Some points:
[-48   0   4 -15  -3  11  27 -22  20  -1  15 -45 -31 -39  29  46  21 -11
  64   9  12   1 -68 -17 -41 -31  36 -24  31 -59   1 -71  33  -7 -42   1
 -37   2 -30 -11  19]
[ 58   7   5  10 -81 -25  64   4  60 -36  -9  40 -57 -15 -40  64  -7 -36
  46  18   3  77  -7   3 -19 -20  -1  30 -29  14  64 -11  31  22 -16 -68
  14 -20 -47  20   8]
[-28  12 -28   3   8 -44   8  -5  14  10  -3  74 -14  41 -13 -47 -10   7
   8  30  11  12   7  16  -6   8 -27  -1   2  11  -6 -40  17 -20  21   1
 -14  24 -19 -29   7]
[-69  14  77  -3 -57  45  39 -35  -8  13   8  68 -31  30  15 -29 -30  39
  43  -6   4   3  27  16  36  35  -8 -51 -64  27  35  15  29 -33   0  59
  21  43   4 -16 -33]
[ 48  18 -24  26  -7  -4  16   8 -28  39  64 -16  13 -40 -18  -6 -47  19
  -2  17   4  14   5  -2  10   5  21 -20  -2 -18 -24  -3 -31 -39  27  52
   9  19  21  16  32]
[ 27  33  11 -34  10   2  25  20   1  17 -47   3 -40  48 -23 -34  39 -46
  -7  -7 -40   8  28   2   3  53   9  24 -37  24 -42 -40  33  53   1   9
   8  -2  19   3 -24]
[-26  -3 -27  -9 -12  -3  -7 -18  11  31  -2  34   4  -3   1 -61 -16 -17
  -7   4  34  33  12   7   3 -31  -9 -44 -18  -2  32 -35 -23 -15   0 -43
  44  24  -5 -36  54]
[-18 -11 -23  18  19  16  48   9   4  73  -2  70 -30   5  32  -9  20  29
  28 -18   0  40 -17  15  34  -5  43  -3  19  18 -41 -38  10   0 -27 -24
 -21   2 -35  30 -28]
[-21  14 -50 -17  51  38  -1  39  53 -30 -37 -50   3   3 -34  52  44 -24
  25  27  16  -6 -10  13   3   8 -31 -28 -25  -7  48   9  53  44  24  22
 -12 -36  21 -16 -19]
[ 26 -34 -23  56   0  36  37 -35 -31  15  17  14   0  33  12 -32 -18 -29
 -11  14 -20  -1  32 -35  24  -7 -21  -1 -50 -39 -17 -31  19 -10 -19 -40
   0  43 -32 -16   7]
[-52  41 -54 -18  -5  27   4  43  24 -11 -29  28   8   4 -43 -27 -21 -48
 -62 -84 -38 -18 -50 -59 -35  -6   7  15 -37  -8  -9  13 -20   3  48 -13
  61  16 -87  22 -43]
[-26 -14  -4  10   1 -19 -29 -53  36   1 -53 -15 -13  42 -31 -18  -6 -57
 -33  13 -18  10  17  17  -6   0  -8 -15   5  10  14  -6  -2  33  15 -40
 -21  39   2  22 -70]
[-33 -28  30  46  23   7  18  11  73  49 -39   6  38 -74 -18  39  -4  21
 -94  25 -43  -2   5 -13 -21  -5 -15  63  30  -3   6  35   7  -7   1  38
  -2  19  45 -42  30]
[-14  39  36 -31  14 -44  19 -53  14  35  -9  45 127  41 -22  17   1 -26
  81 -55 -31 -16   2   5  24  11  10  74 -41 -51  38  -6 -66  83   4  -4
 -12   7  18  -6 -20]
[-17 -71 -50  17 -35  18  13 -46 -23 -24  12  25  -1  -4 -45  24  53  55
  33 -51  20 -20   1  11 -45   5 -40  -3   5  13 -93   5 -18 -33  25  15
  10   8  78  70  52]
[ 29  11   4 -43 -14  31   0  11  24  69  20 -57  63  71  57  20   1  19
 -15  16 -14   7  -4 -43 -60 -18 -73  43   3  39  22 -13   1 -73  30   3
 -31 -59  13  44 -27]
[ 23  30   0  21   0  -7  -2   4 -48  12  24 -15 -25 -20 -40  -9 -42  23
  19   3  13   7  -7 -19 -10 -13   4  -4  15   7  -5 -11 -42 -63  -1  27
 -13   4  29  -4  14]
[-12 -15 -18 -19 -20  -7  93  29 -26   1 -27   2 -19  11  32 -66  14 -57
  45 -20  11 -29  32  21   1  21  11  28  37  43  24  90 -35 -45  -9 -30
 -68  50 -29 -25  26]
[-13  47 -20  26  -6 -20 -49   5 -18 -14  57  64 -48  19   6  37  15  27
 -80  55  29 -20  14 -19  10 -56  51  45 -20 -20 -53  19  -3  -6  -5   3
 -74 -14   5  -4  68]
[ 40  35 -20 -42  16  19   3 -37  13 -16  -7  21 -31  34  76  37 -34 -48
 -63 -91 -19   6 -22  53   8 -72 -17  10  13  45   5   2  29  46   7  18
  20  48  40  -2 -32]
[ -2  -9   9 -23   6 -41 -24   5 -57   2   7  25  -1 -15  23 -18 -31  19
  24  11  67  42  -2 -49   4  -6 -10  30  54 -26 -32  23  15 -40  -4   2
  43  -9  35   7  20]
[ 11  30  38  -5  58  28 -27  25 111 -83  14 -39  21   0 -45 -42 -18 -14
  29 -15 -37 -48  22  69  13 -30  18  32  -3 -33   5  -3  56 -62 -73 -20
  28 -59  19  49  -5]
[ 20   5  -8  31  -2  -8 -41 -12 -37 -41  23  26  21   4  28  13  -9  21
   9  21  11 -11 -15 -29 -28  48 -13 -26   7  -9  -8  44 -34 -64 -29  10
 -32  38 -13  13  20]
[-50 -38   8  21   3 -24 -38  65 -20  35   9 -66 -37  38  15  40  28  22
 -61 -46  31  60  12  87 -16  28 -31  60 -28 -91   1  33 -50   3 -31  41
  37  -2 -11   5 -43]
[-11  12 -75 -47 -12  34  -4 -74  21   6  51  10 -13  -6  36 -27   7  41
  19  30 -19  16 -27   9  24  58  64  18 -26   2  16  35 -47  -2  -1 -49
  16  14  10 -19 -29]
[-26   0  35  34  -6  64 -33  37 -54 -52  22 -10 -41 -42   3 -35 -14  39
  29  -3 -36  32  17 -34  10 -23 -43  22  47  19   6 -48 -97  16  44   2
 -65 -27  21 -14   3]
[ 17 -39  -8 -39  -5  -2 -57  25   7  12 -36   9  21 -20  -2  -7   0  -1
 -15 -12 -37 -13  21 -35  16 -14  14 -22 -19 -19  13   9 -14 -13 -68  22
  -6 -28  51  34  -9]
[-12 -43  12 -11  -1  -2  16 -35 -77 -14  33  32  -2   2 -20 -23   5 -33
 -16  -4 -31  31 -22  31   4  -8   3  -2 -45   4  21   4  37 -21  26 -51
  -9 -10   1 -30  30]
[  4 -15 -20 -53  23 -22 -24  42  -1  -9   7 -14  21 -14 -12  -3  31   7
 -24  -8 -51  37 -18 -53  41  24  -5  -4  23 -19  14  24  39  -2   8  55
  -9   7  20  15   1]
[  20   10   30   43  -60   24  -20   52  -14   -7  -10  -14   53   -8
   -1  -39   25   29 -100  -50   89  -48  -40  -14   -1   42   63    6
   19  -17   63  -36   62   11   18  -13  -55   -8   54   22  -42]
[ 70 -19  11  11  70 -38   9 -26  25  18  48  35 -72  12   3 -43  25  63
   9 -84  -4 -10  17 -13 -55  46 -13 -14  12  -8  43 -24 -28  39   1 -34
   7  22 -19 -52  29]
[  13   -4   22  -12  -40  -57  -14   59   24  -13   -5  -12   37   -2
   15  118   50  -21   -3  -43  -28  -45   64   -4   75   17   12  -63
   34  -21  -71  -34  -31  -80   67  -65   26  -11   24 -100  -69]
[  0 -24   6  18  53  29  -7  38  -8 -36  19  32  17 -28  -8  64 -25  10
  54  27  46  -4   1   7 -41 -13  11 -41 -12  15  13  17   9  22  -7  12
   8 -41 -43   8 -21]
[  2 -48 -13  54  46 -25  15 -35 -23  28 -17  47 -11 -18  13 -33 -27 -30
   6   8 -11  20 -34  23  23  11  11  25  -8  27   5 -16   6 -33  28 -23
  -1  -8  -9  -7 -20]
[-15  30 -25  31   1   5 -54 -14 -25 -20  32 -61  45 -29 -10  36  43   5
  67   5  13  44  86  11 -26 -35  54   7  16  56  25 -16  67   3  -7  28
  14  42 -71   5  14]
[-53  17 -50  38 -10 -74  45 -28 -48   0 -24 -38  -1  15   9 -12 -95  64
 -20 -31 -39  -1  21   0   4  29  -7 -23 -13  53 -15  -2  39  36 -45 -54
  -5 -45 -16 -20  18]
[-28  22  66  24 -18 -23 -63  55  15  88  60 -40  -8 -15  12  -7  39 -38
  31  13 -45 -40 -72 -20  -2   2 -52 -40   2  43 -44  59  26  41 -26 -49
  20  44  49  37   8]
[  18   -6   24  -32   37   18  -28    1  -24   25  -37  -51   -6   60
 -114   53    6   20  -22   18   33  -48  -68  -16   71    0  -10   31
   25   61    8  -14  -29  -26  -36   14   20   22   -2    1   14]
[  2 -22 -40  13   1  19  20  59  14 -31   2 -32 -16  -3  23  16 -31  -2
  85  27  60 -53  19 -24 -20 -57  20   3  -6  -3  22  31   6  31  -8   3
   6   8  25 -34   2]
[-28   2  42 -48  19   9   1 -39  -1  56  17 -36  -3  -2 -30  22   5 -58
 -53 -33  15 -16  34 -12  -6  -3   3 -56  45 -30  -7  41  -7   2  -5  48
 -46 -58 -15  12  11]
[  0 -13 -10 -19 -10  15   3 -23  -3  32  18  42 -18   5  -5 -37 -28  10
 -13  27  21   6  41  27  18  16   7  -7   5  28 -13   3 -12  28  45 -61
  27 -19 -25  15  18]
[  7 -50 -26   2 -30 -27 -27  46   7 -29  26 -11  -4 -28  28  21 -24 -28
  45  29   9 -49 -19  61 -26  16  -1   9 -19   7  11 -50   8  16  -6  56
  -1 -36 -49  -6  36]
[  79  -15   35  -20  -39   -7  -19  -42   30  -11  -64  -21   36  -23
   -5  -79  -12   65   26  -14   32   58  -51   31   20  -46  -14  -27
  -65   -4 -102   49    6   30   31   -2  -78    5  -74  -81   -4]
[  3  30  34  10  24 -31  11 -43 -30 -18 -71 -31 -54 -94  62  32  49  51
  30  33   4 -88  16   0  -2 -37   4  11 -49 -26  46  -7  21 -19  56   9
  53 -11 -42  56  20]
[ 26  78  -5  16  41  15 -15  15  -4  -6 -40  -8  40 -54  20  14  30 -56
 -32  -7  28  31   8  10  15  48 -61 -34  -8   6 -14 -11 -38   0 -32  17
 -22 -10  54  29  12]
[ 16  10  -4 -25 -18   1 -33  26   2  14 -20 -16  21  14  -7  12  -9  32
 -29   8 -34 -23  17   4  60  -5 -41 -21  64 -48  20  15   0  33   7   8
 -17  30   0  70  11]
[ -6 -17   8  19 -15  51   5 -16  35 -57  20 -26  -3 -22  29  40 -24 -16
  41  29  41 -10  -7 -11  11  45 -11  21  40 -18 -11 -12  33  27   8  17
  34 -23 -49 -12  50]
[ -9 -21   8  -9 -10 -60  91 -43   3 -64  83   9  11 -16   4 -63  45   5
 -76  51  36  -3   3 -17  32 -42 -26  -7  -7  54  -4 -29 -42  24 -35  20
  32  -3 -23   4 -73]
[ 33  36 -19  51 -43  30  31 -33 -68  -7 -40  39  19  56  11 -50  52  14
  -5  41 -64   8 -31  43 -30 -33  20 -20  67  -3  11  23 -27  24 -32  18
  75 -61 -11 -67  -3]
[ 12  11  29 -55  -8  26 -58   4 -20  16 -21 -10  -2 -28 -21  18 -15 -17
 -42   8  -9 -17  26 -22 -30  22 -19  29   2  -2 -23   2   0   3 -49  12
  -1   9  29 -13 -31]
[  7 -10  13  27  -5 -20 -61 -13  32   4 -26 -34 -16  40   1  -4   3 -36
   1 -17  -8  14  -2 -73  25  11  24   4  10  -9   4  21  -7  -2  22  66
   2 -27  44  15  -4]
[ 14   1 -13  -9  -1  12  22  14 -10 -29  22 -18 -13 -41 -24  26 -46  -5
  54  60  23 -18  -9  30 -54  -2  10  -8  22 -54  -4  -4  39  17  28   7
   5  -7   1   3 -29]
[ -7 -26  61 -37  47   0  50  29  33 -39 -54 -14  35  73  34   2 -10  -1
 -66  23 -39  38  -5  10 -42   6  77 -31 -22  25   0  -8 -28  24  22 -35
  13  48  21  34  43]
Along one direction, these points spread out more than along any other. Take the direction at right angles to it along which they spread out most. Then take the direction at right angles to both along which they spread out most. Go by this last direction. How far along it is each point below, from 0 to 99? The average is 50, and the first point in the table lies past the average. One standard deviation of the points above along it is 16.
[ 58   7   5  10 -81 -25  64   4  60 -36  -9  40 -57 -15 -40  64  -7 -36
  46  18   3  77  -7   3 -19 -20  -1  30 -29  14  64 -11  31  22 -16 -68
  14 -20 -47  20   8] 85
[  0 -24   6  18  53  29  -7  38  -8 -36  19  32  17 -28  -8  64 -25  10
  54  27  46  -4   1   7 -41 -13  11 -41 -12  15  13  17   9  22  -7  12
   8 -41 -43   8 -21] 58
[ -2  -9   9 -23   6 -41 -24   5 -57   2   7  25  -1 -15  23 -18 -31  19
  24  11  67  42  -2 -49   4  -6 -10  30  54 -26 -32  23  15 -40  -4   2
  43  -9  35   7  20] 21
[-13  47 -20  26  -6 -20 -49   5 -18 -14  57  64 -48  19   6  37  15  27
 -80  55  29 -20  14 -19  10 -56  51  45 -20 -20 -53  19  -3  -6  -5   3
 -74 -14   5  -4  68] 20
[ 12  11  29 -55  -8  26 -58   4 -20  16 -21 -10  -2 -28 -21  18 -15 -17
 -42   8  -9 -17  26 -22 -30  22 -19  29   2  -2 -23   2   0   3 -49  12
  -1   9  29 -13 -31] 45
[-33 -28  30  46  23   7  18  11  73  49 -39   6  38 -74 -18  39  -4  21
 -94  25 -43  -2   5 -13 -21  -5 -15  63  30  -3   6  35   7  -7   1  38
  -2  19  45 -42  30] 44
[ 27  33  11 -34  10   2  25  20   1  17 -47   3 -40  48 -23 -34  39 -46
  -7  -7 -40   8  28   2   3  53   9  24 -37  24 -42 -40  33  53   1   9
   8  -2  19   3 -24] 73
[-18 -11 -23  18  19  16  48   9   4  73  -2  70 -30   5  32  -9  20  29
  28 -18   0  40 -17  15  34  -5  43  -3  19  18 -41 -38  10   0 -27 -24
 -21   2 -35  30 -28] 49
[ 11  30  38  -5  58  28 -27  25 111 -83  14 -39  21   0 -45 -42 -18 -14
  29 -15 -37 -48  22  69  13 -30  18  32  -3 -33   5  -3  56 -62 -73 -20
  28 -59  19  49  -5] 83
[  7 -10  13  27  -5 -20 -61 -13  32   4 -26 -34 -16  40   1  -4   3 -36
   1 -17  -8  14  -2 -73  25  11  24   4  10  -9   4  21  -7  -2  22  66
   2 -27  44  15  -4] 46
[ -6 -17   8  19 -15  51   5 -16  35 -57  20 -26  -3 -22  29  40 -24 -16
  41  29  41 -10  -7 -11  11  45 -11  21  40 -18 -11 -12  33  27   8  17
  34 -23 -49 -12  50] 58
[-21  14 -50 -17  51  38  -1  39  53 -30 -37 -50   3   3 -34  52  44 -24
  25  27  16  -6 -10  13   3   8 -31 -28 -25  -7  48   9  53  44  24  22
 -12 -36  21 -16 -19] 83
[-12 -15 -18 -19 -20  -7  93  29 -26   1 -27   2 -19  11  32 -66  14 -57
  45 -20  11 -29  32  21   1  21  11  28  37  43  24  90 -35 -45  -9 -30
 -68  50 -29 -25  26] 48
[ 17 -39  -8 -39  -5  -2 -57  25   7  12 -36   9  21 -20  -2  -7   0  -1
 -15 -12 -37 -13  21 -35  16 -14  14 -22 -19 -19  13   9 -14 -13 -68  22
  -6 -28  51  34  -9] 46
[-28  22  66  24 -18 -23 -63  55  15  88  60 -40  -8 -15  12  -7  39 -38
  31  13 -45 -40 -72 -20  -2   2 -52 -40   2  43 -44  59  26  41 -26 -49
  20  44  49  37   8] 43
